(in the rows, 128 means zero)
Rows swapped in pairs by one turn or mirror: which row each one swaps with
k588: [134  91 147 107  92 121 157 112 116 122  89 101 138 119 111  95 145 147
 118 135 133 140 105 156 128]
k258: [149  93 150 134  95 142 153 136  97 132 112 163 102 123 148 107 153 156
 137 146 128 153 133 160 133]
k47: [152 119 133  93  93 133 109 129  83 117 115 109 118 109 117 123 145 167
 121 104 134 158  98 148 116]
k65: [129  95 155  85  71 127 152  94 113 116 119 123 113 121 126 132 133 168
 113 123 136 156 122 163 130]
k249: [134  88 145 121  95 118 146 107 112 111 100 114 129 137 114  90 159 153
 119 134 126 150 102 156 121]
k770: [156  94 134 105 134 120 143 138 107 125  85 111 127 114 146 124 130 144
 112 152 118 123 120 145 108]
k99: [130  90 148 112 102 124 151  93 114 131 116 102 136 118 112  98 167 166
 114 139 129 156 107 140 129]
k404: [113  95 142  92  96 129 116 130 120 119  93 125 122 104 131 122 178 135
 110 130 100 132 146 143 128]
k891: [156  91 148 106  79 118 148 145 105 134  95 138 116 106 130 103 126 156
 106 139 129 150  98 159 150]
k816: [140  72 135 122  89 137 142 162 105 114  89 148 112 118 145 125 142 162
 109 151 126 155 135 143 144]
k525: [147 107 149 130 103 154 108 151 109 122 133 121  99 108 160 125 159 174
 124 129 131 141 130 128 139]
k68: [152  85 137  95 105 126 142 138 107 108 154  86 137 103 135 127 150 134
 119 113  99 126 126 151 124]
k391: [154 112 147 124 108 146 128 164 128 146 115 116  89 133 136 151 165 145
 106 109 108 146 130 159 128]
k592: [123 103 137  89  90 150 138 140 129 143 136 142 142  97 152 137 154 143
 121 115 111 116 109 149 113]
k956: [121  97 142 118  92 132 157 111 119 118 102 102 133 122 113  88 156 144
 117 137 115 148 108 165 116]
k580: [134 101 148 101 125 136 143 111 109 155 123 119 133  88 164 113 161 155
 118 108 112 129 119 169 112]
k768: [131  64 133 122  88 145 145 158 103 122  89 130 110 111 132 121 146 172
 103 134 130 144 146 152 149]
k756: [134 117 162  96 124 178 133 141 121 119 119 120 113 101 134 106 153 167
 121 101 108 124 149 148 130]
k255: [117  67 141 114  90 143 147 151 119 128  95 125 107 103 154 126 141 168
 114 145 125 164 136 147 148]
k317: [151  92 161 107 140 159 164 136  97 113 134 130 112 103 136 129 139 141
 109 119 136 166 121 157 110]
k860: [119  99 148  98  89 151 129 135 139 145 150 139 125 110 126 123 145 147
 131  91 115 138 118 129 124]
k176: [131  83 156  94 108 130 112 170 112 117 140 126 132  99 130 110 162 175
 124 113 114 129 147 146 131]
k867: [143 103 138  96  91 148 131 140 141 134 144 150 139 116 130 117 155 144
 127  90 114 146 119 135 101]
k419: [146  97 164 103 109 154 134 174 107 154  98 121 131 131 119 142 164 143
 128 117 116 143 132 126 112]
k627: [163 100 134 104 128 148 156 146 102 127 127 116 126 106 136 128 146 149
 104  78 111 179 136 143 114]
k558: [125  59 136 116  93 139 153 159 120 126  89 133 108 125 153 124 139 151
  98 135 122 154 135 143 142]
k603: [138 107 151 101  93 162 118 136 128 147 141 148 141 108 146 113 148 145
 108  99 116 149 103 133 116]
k559: [139  78 133 120  93 143 132 160  81 139 138 111  99  95 138 118 164 158
 116 114 118 111 126 143 117]
k46: [152 116 132 127 130 150 150 138 105 112 144 129 123 106 116 146 133 154
  98 108 111 166 117 146 123]
k582: [170  98 137  83 105 137 120 123 101 129 108 140 126 111 121 101 159 142
  93 131 135 130 124 174 144]
k481: [128  65 133 118  91 141 151 153 119 123  91 129 114 116 149 120 154 150
 115 143 122 156 144 132 155]
k203: [155  97 149 121 140 133 139 157 123 117 139  98 101 135 129 128 143 167
 126 122 123 137 122 160 110]
k604: [154 100 135 125  91 129 122 149  83 135 105 116 148 116 124 107 122 145
  94 117 129 138 113 163 139]
k429: [159  82 154 118  82 113 139 138  97 144  92 123 148 116 118 124 121 153
 104 121 131 151 112 148 138]
k101: [150  85 130 123 112 130 121 130 117 124 105 145 123 127 115 148 138 164
 110 104 104 148 159 139 102]
k285: [128  88 149 133  86 145 151 110 103 132 124 113 133 107 144 121 172 154
 122 138 101 151 135 121 153]
k148: [121 100 143  96  87 140 125 140 144 128 142 153 124 126 127 130 148 137
 142 109 123 148 117 150 115]
k127: [149  96 143 111 127 164 146 140 107 141 110 140 120 149 126 132 112 172
 120 129 125 137 122 155 148]
k284: [150 113 134 103  88 128 129 144 106 143 122  86 122 134 120 132 163 165
 111 117 137 156 139 141  95]
k167: [166  97 134  88 126 137 144 144 104 127 113 104 131 124 130 143 175 180
 130 122 121 151 101 139 103]
k548: [132 105 150 116  79 147 155 109 117 115 113 121 108 121 125 108 162 162
 114 148 110 165 131 119 152]
k67: [144  99 138  85  99 150 132 128  96 131 134 100 108 112 131  92 126 143
 120 102  98 137 121 145 100]
k797: [146  91 136  87  87 166 126 104 112 123 132 127 135 120 134 105 168 147
 113 119 102 159 128 178 146]
k843: [155 106 149 113 140 152 168 150 108 122 138 129 121  92 129 140 143 155
 106  98 124 155 126 151 114]
k570: [116  95 148  81 125 132 118 142 105 121 134 111 140 130 122 116 148 152
 118 124  97 136 127 176 145]
k616: [149 129 127  99  86 144 131 134 120 152 127 127  98 119 138 125 181 147
 107 137  99 141 127 146 147]
k151: [140  56 132 122  95 125 134 159 110 142 102 143 118 104 136 122 143 164
 111 139 130 160 130 143 153]
k594: [129  80 144  65  92 152 116 150 109 134 121 121 107 112 134 113 168 151
 128  97 107 161 121 152 105]
k791: [120 108 151  99  88 126 155 102 112 114 105 106 134 117 125  97 161 161
 117 145 129 141 104 155 128]
k773: [129 101 131 126  82 175 136 117 107 134 114 102 129 120 145 135 168 159
 107 133 109 146 127 117 142]
k393: [137  96 152 112 103 142 128 113 133 135 121 115 114  96 126 141 165 128
 127  92 111 163 124 163 147]
k749: [134  97 130 109  85 126 154 108 114 128 105  99 138 134 132  89 166 164
 118 135 133 142 110 157 123]
k764: [179 108 111  86 113 139 132 145 120 118 107 129 122 136 143 131 147 153
 121  96 110 142 110 162 118]
k173: [160  70 148  96 127 170 122 145 111 130 106 123 128 141 137 137 155 158
 116 148 101 149 116 148 115]
k152: [169 104 146  90 102 143 133 136  93 133 118 120 102 109 109 106 112 159
  88 132 118 128 127 137 122]
k303: [142 100 147 120 102 154 133 144 149 145 138 128 129 106 125 120 148 155
 134  85 108 124 114 141 117]
k201: [162  83 149 117 130 140 136 127 108 140 116 128 117 124 141 110 110 135
 139 107 122 155 125 126 121]
k390: [139 111 117  91 115 163 141 119 118 134 113 132 110 124 128 133 142 167
 122 151 121 132 142 124 152]
k691: [158 111 147 116 128 144 153 141  94 109 124 137 138 120 117 138 146 146
  93 119 118 156 147 142  99]
k599: [176  97 141 124 134 148 156 145 104 127 134 122 121 106 128 133 144 140
 103 108 129 176 121 153 111]

Swapped with k151: k99
Swapped with k768: k749
Swapped with k588: k481
Swapped with k956: k558
Swapped with k791: k816
Swapped with k152: k616
Swapped with k843: k867
Swapped with k255: k249

